In the rows, zero is written as 128.
Where one turn sends some rows of the set: a few examples, then the rows asked:
tupe: [131 119 119 102 170 123 149 142 100 147 142 127  73 146 158 168 138  95
 113 146  98 136 108 129 132 119 104 104 159 147 135 113 104 130 150 146
 127  96 109 147 113]
Lus: [108 116 133 121 160  99 171 156 129 158 124 142 109 117 139 166 140  83
 159 147 121 129 127 134 118 141 108 133 122 130 149 144 133 109 146 138
 158  80 102 115 121]
lefim: [100 120 140 122 129 110 173 158 110 141 108 118 109 138 150 155 110  55
 149 147 112 127 122 146 136 121 113 121 146 111 148 144 116 136 152 170
 147  99  98 146 112]
Kiza: [ 93 129 111 156 137 112  96 139 117 135 115  91 112 117 148 133 133 149
 137 139  99 110 149 139 128 132  96  83 121 115 130 142 128 130 133 156
 125 140 137 149 144]
Nilef: [127 149  76 138 123 128 128 141 138 148 129  93 118 114 129 168 123 122
 138 104 104 113 176 122 125 141 109 114 101 114 129 157 117 156 137 144
 129 113 144 169 130]
Nat: [100 109 120 154 135 105  86 136 114 118 132  97 109 135 132 139 135 132
 137 131  85 111 155 136 121 119 113 111 119 105 128 147 125 110 143 166
 149 146 135 145 157]
tona: [ 93 117 125 106 164 120 158 136 120 152 139 149 124 134 145 153 130  82
 136 150 104 128 121 125 139 120  97 121 175 128 170 166 120 145 135 152
 140  92 116 126 118]
pifur: [139 120 115 143 115  95 108 140 161 131 171 108 131 119 103 128 142 128
 139 117 132 127 134 144 121 138  90 120 119 118 148 157 126 162 136 156
 138 122 132 148 151]
Kis: [135 117 129 101 166 105 155 150 120 148 135 124  90 148 149 154 136  97
 121 153 115 143 109 134 120 131 109 119 136 167 128 105 103 133 158 138
 121  80 116 139 117]
Raz: [122 112 118 113 139 116 145 153 120 149 144 108 118 138 152 158 144  69
 114 136 115 137  76 128 128 126 117 128 136 130 181 124  82 133 130 151
 158 108 119 155 100]
paru: [100 117 107 152 138 110  94 142 128 122 126  91 127 133 119 133 140 141
 134 138 104 108 144 134 126 117  88  98 132  95 140 138 124 129 126 174
 135 147 123 145 156]
bubol: [ 95 135 111 103 176 119 147 155 151 161 123 113 124 132 148 173 148  68
 114 149 125 129  95 122 130 132 121 125 112 158 160 130 101 140 138 145
 149 112 128 141 107]
Gapem: [143 115 118 148 100 108 112 125 134 145 165 100 122 110 136 116 133 138
 144 120 121 132 135 150 126 142  95 115 117 127 142 162 126 162 140 143
 132 117 139 150 143]
gute: [134 128 118 106 154 124 160 153 108 153 124 127  74 151 147 167 128  80
 113 142 110 135 109 144 132 127 121 120 141 162 119 115 115 147 157 160
 128  97 112 143 118]
Tute: [115 146  89 134 136 134 116 135 155 143 144 101 124 133 124 169 125 110
 146 108  97 101 175 116 117 115 110 129 101 127 119 162 125 142 158 150
 149 124 140 158 159]
foduf: [132 115 135 136 114  97 100 131 155 125 183 108 125 131 122 128 129 115
 141 114 109 129 142 143 121 131 106 120 122 125 143 168 117 156 158 152
 144 122 141 166 147]
far: [125 150  80 138 129 126 125 147 154 138 132  88 124 122 109 171 129 109
 141 106 116 102 166 124 124 123  97 115 102 104 123 147 129 149 143 163
 142 131 120 161 149]
Zofop: [106 115 122 121 154 132 144 147 115 167 120 108 100 135 157 165 149  80
 123 153 122 119  75 142 133 123 122 126 113 143 153 116 116 120 136 162
 173 127 103 137 117]

Gapem turns into Kiza
bubol turns into Raz
Lus turns into tona
And these:
pifur turns into paru
Tute turns into foduf
Kis turns into tupe

Where one turn sends some rows of the set: a few examples, then the rows asked:
kufo: [143 133 107 142 161 112 136 124 111 140 132 148 134 136 140 119 128]
Fim: [121 144  97 112 132  89 118 145 138 100 115 124 152 115 142 103 119]
sezi: [143 132 138 129 130 135 102 145 120 166 142 126 108 138 150 101  98]
susil: [139 117 153 113  89 120 124 123 111 123 120  99 166 111 155 143 129]
giba: [117 146 105 114 134  85 115 150 129 102 114 123 154 120 147 104 120]
Tazub: [139 136 117 127 149  96 129 121  96 140 131 154 134 135 146 126 132]
mulir: [163 137 134  96 119 121 107 123  99 152 150 126 111 130 154 127 101]
kovad: [142 132  96 130 150 107 123 127 127 158 131 153 127 132 135 111 121]
pano: [135 116 150 143 131 142 129 132 121 134 141 135  98 133 137  99 123]
kon: [150 135 160  94 105 125 105 131 111 136 145  83 157 124 162 108 124]
Pibu: [130 125 158 106 102 128  97 144 134 153 139  92 145 126 151  82 124]
kap: [134 119 137 106  84 118 101 138 126 157 115  96 162 112 156 128 112]
tibi: [132 106 148 143 105 143 137 132 131 118 117  95 160 114 143 126 133]
zak: [123 150 103 118 140  91 118 148 124  97 118 118 160 120 149 107 117]
peta: [137 112 154 118 107 141 121 130 150 128 140  93 139 116 138  82 135]
zuz: [139 134 106 115 140  90 116 125 111 156 130 156 129 133 144 118 126]
zonu: [154 121 148 115 119 126 133 111 103 118 149 135 101 122 140 127 125]
Mopu: [129 111 133 137 100 141 113 146 150 152 113  94 157 115 145 110 117]
viv: [128 146  95 116 137  96 121 143 134  97 118 117 158 117 143 108 116]
tata: [155 121 158 106 109 140 129 115 125 113 148  85 151 114 145 108 135]

mulir turns into zonu
Mopu turns into kap
zak turns into viv
And these:
tata turns into peta
zuz turns into Tazub

